Where one turn sends some rows of the set: a few examples, then the rows asked:
vako: 1.962  -1.879  -0.351  0.214  3.834  0.388  0.253  0.137  1.881  -0.112  -0.266  -1.137  -1.571  0.622  -0.402  0.755  -1.861  -0.618  -0.373  1.299  0.145  -0.079  1.625  -3.237  -0.431
Kunaz: 1.064  2.863  -2.271  -1.641  0.479  0.621  1.803  1.266  -0.332  1.258  0.298  -0.836  0.123  0.626  -2.942  0.699  0.722  -0.184  4.528  0.047  -0.337  2.001  1.369  2.179  1.282
kurog: 2.513  -2.325  -0.048  0.322  1.132  1.761  1.748  -1.365  1.940  -1.337  -2.173  -0.328  -1.237  2.826  -0.374  3.065  -2.082  -1.277  2.281  1.003  1.765  1.279  0.064  -1.216  1.120
gulaz: 1.483  1.807  -2.666  -1.996  1.109  0.709  1.219  0.792  -1.214  2.507  0.149  -0.884  -0.083  1.417  -3.541  -0.106  0.918  0.371  4.011  -0.428  0.410  1.614  1.497  2.435  1.088
setan: 2.828  -2.004  0.858  0.745  1.274  2.144  2.123  -1.524  1.472  -1.075  -1.844  -0.113  -0.972  2.264  -1.179  3.168  -1.874  -1.171  2.284  1.385  1.093  0.499  -1.170  -1.910  0.563
tus: 0.595  -0.725  1.061  2.716  -0.406  1.968  1.165  2.550  0.373  0.061  -2.628  1.606  0.202  -0.174  -2.727  0.323  0.965  -0.970  4.423  2.871  1.390  0.338  -1.744  -1.598  1.186
fufe: 0.046  0.551  1.722  -0.616  0.923  0.623  0.316  -0.431  -0.565  0.177  -0.960  -0.953  0.269  4.275  -3.452  1.709  -0.586  1.000  2.086  -1.898  -2.428  -1.635  -0.904  0.541  1.285
ruzu: -0.854  -0.873  -0.283  2.429  -0.313  0.772  0.007  0.823  1.544  0.185  -2.885  -0.118  -0.546  3.521  -1.708  -0.896  -1.565  -1.891  2.994  1.045  3.613  2.124  1.202  0.250  2.574
zep: 0.655  1.097  -2.473  -0.943  1.585  -0.174  1.500  0.929  0.786  -0.591  -2.029  -0.510  0.646  1.932  -2.111  2.338  0.342  -0.203  3.352  -1.630  -2.866  1.484  2.291  0.552  0.828
Tima: 0.533  -0.442  1.424  3.448  -0.098  1.807  0.700  1.605  0.797  0.201  -2.117  1.550  0.946  0.181  -3.501  0.692  0.392  -2.198  2.627  2.352  0.772  0.766  -1.805  -2.058  1.226
Kab: 1.522  -3.060  -1.858  0.694  0.539  1.931  -1.847  -0.848  -0.870  -0.437  0.924  0.102  -0.265  0.121  -0.748  0.645  0.025  0.914  2.029  1.358  3.030  0.410  -1.689  -3.461  0.226
lol: 0.978  -2.745  -2.127  -0.047  0.690  1.544  -0.989  -1.849  -1.350  -0.354  0.126  -0.283  -0.828  1.370  -0.052  0.446  -1.170  1.112  3.122  2.630  4.259  0.674  0.408  -1.828  -0.636
Nunip: 1.476  0.625  0.791  -2.494  0.680  1.003  -0.370  1.193  -2.179  2.397  0.931  0.165  0.410  0.299  -4.059  1.073  1.766  0.894  1.673  1.163  -1.348  -0.756  0.301  2.302  0.370
Goto: -2.275  -0.699  2.396  2.174  1.452  -0.337  -1.518  0.287  -0.064  0.456  -1.530  1.092  0.155  2.799  -0.699  -2.131  -0.636  -0.386  1.769  2.788  1.440  -0.575  0.065  -2.542  0.144
simu: -0.228  -1.424  -0.254  1.292  1.179  0.319  -0.901  4.338  1.102  0.806  -1.867  0.165  -0.989  -1.264  -1.701  -1.198  0.339  -0.763  1.363  3.171  1.448  0.369  2.939  -0.520  0.906
botub: -0.592  -1.482  0.227  1.638  -0.931  1.364  0.120  2.062  0.955  0.171  -3.207  0.002  -1.314  2.960  -1.547  -0.839  -0.836  -0.671  4.082  1.550  4.050  1.114  0.724  0.958  2.804
Mun: 0.704  1.830  0.067  -0.537  2.660  0.194  1.881  0.311  -0.725  0.624  -0.886  -0.839  0.618  1.468  -3.704  1.681  -0.327  0.625  2.637  -0.102  -3.587  -1.221  1.160  -0.255  -0.996
Gasu: 0.569  2.126  1.483  -1.925  0.898  0.626  0.093  1.276  -1.649  1.855  1.647  -0.339  0.273  0.025  -3.630  0.604  0.999  0.903  1.982  1.488  -1.944  -1.161  0.056  1.450  0.105
Gug: 2.206  -2.672  -2.826  0.415  0.754  2.223  -0.950  -0.291  -0.518  0.478  0.782  -1.612  -1.336  0.007  -2.068  0.474  -1.466  0.431  1.691  1.547  4.316  0.740  0.663  -1.220  0.357
gokun: -0.374  1.050  1.413  -1.928  -1.033  0.504  -1.156  0.273  -0.957  0.344  0.828  0.534  0.659  2.986  -1.689  0.817  1.649  1.099  3.066  -1.034  -0.917  0.122  -2.409  1.097  2.749
lib: -1.899  -0.821  1.889  1.822  1.545  0.031  -1.288  1.901  -0.295  1.001  -1.393  0.587  -0.875  1.857  -0.884  -3.035  -0.210  0.792  2.700  2.670  1.998  -1.374  -0.136  -2.414  0.356
diz: 1.241  -2.102  0.559  0.155  3.551  0.248  -0.497  -0.499  1.677  -0.242  -0.195  -1.020  -1.660  1.947  0.137  0.309  -2.026  -0.103  -0.407  0.889  0.487  -0.621  0.736  -3.461  -0.054
zeko: -0.775  0.851  -1.841  -3.045  1.151  -0.923  -0.823  -0.261  -1.673  1.120  -0.230  0.829  0.456  3.150  0.036  -0.645  1.877  1.557  4.142  -0.028  -0.160  1.417  1.422  1.055  0.667
zozu: 2.332  -3.518  -1.055  0.008  0.045  2.419  -1.315  -0.339  -1.166  -0.346  0.492  -0.063  -0.532  -0.867  -1.702  2.147  -0.370  0.425  1.301  3.194  2.964  0.114  -0.010  -1.243  -0.381
lotom: -1.466  1.523  -1.249  -2.995  0.680  -1.272  -1.210  0.632  -0.514  0.244  0.338  0.131  0.194  2.590  0.607  -0.517  1.243  1.127  3.373  -0.031  -0.573  1.553  2.023  1.332  1.350
gita: -0.930  -0.375  -0.123  -1.938  1.112  -0.935  -1.088  0.368  0.358  -0.803  -1.629  -0.528  0.104  4.092  -0.780  1.625  -0.100  0.892  1.464  -1.844  -2.426  -0.086  2.121  1.055  1.562
lufes: 0.310  0.073  0.316  -2.177  -0.299  0.488  -1.609  0.356  -1.588  1.037  0.525  1.313  1.091  2.412  -1.899  0.598  2.860  1.299  2.798  -1.238  -1.061  0.316  -2.296  0.422  2.275
Dov: -0.228  -0.898  0.087  1.800  1.367  0.172  -0.524  2.868  1.253  0.722  -1.939  0.204  -0.240  -0.645  -2.385  -0.339  -0.610  -2.100  0.446  3.586  1.132  1.090  3.540  -0.267  0.306

simu -> tus
zep -> Mun
Gasu -> gokun
Where do these go?
Kab -> lol
Goto -> ruzu
zeko -> gulaz
diz -> kurog

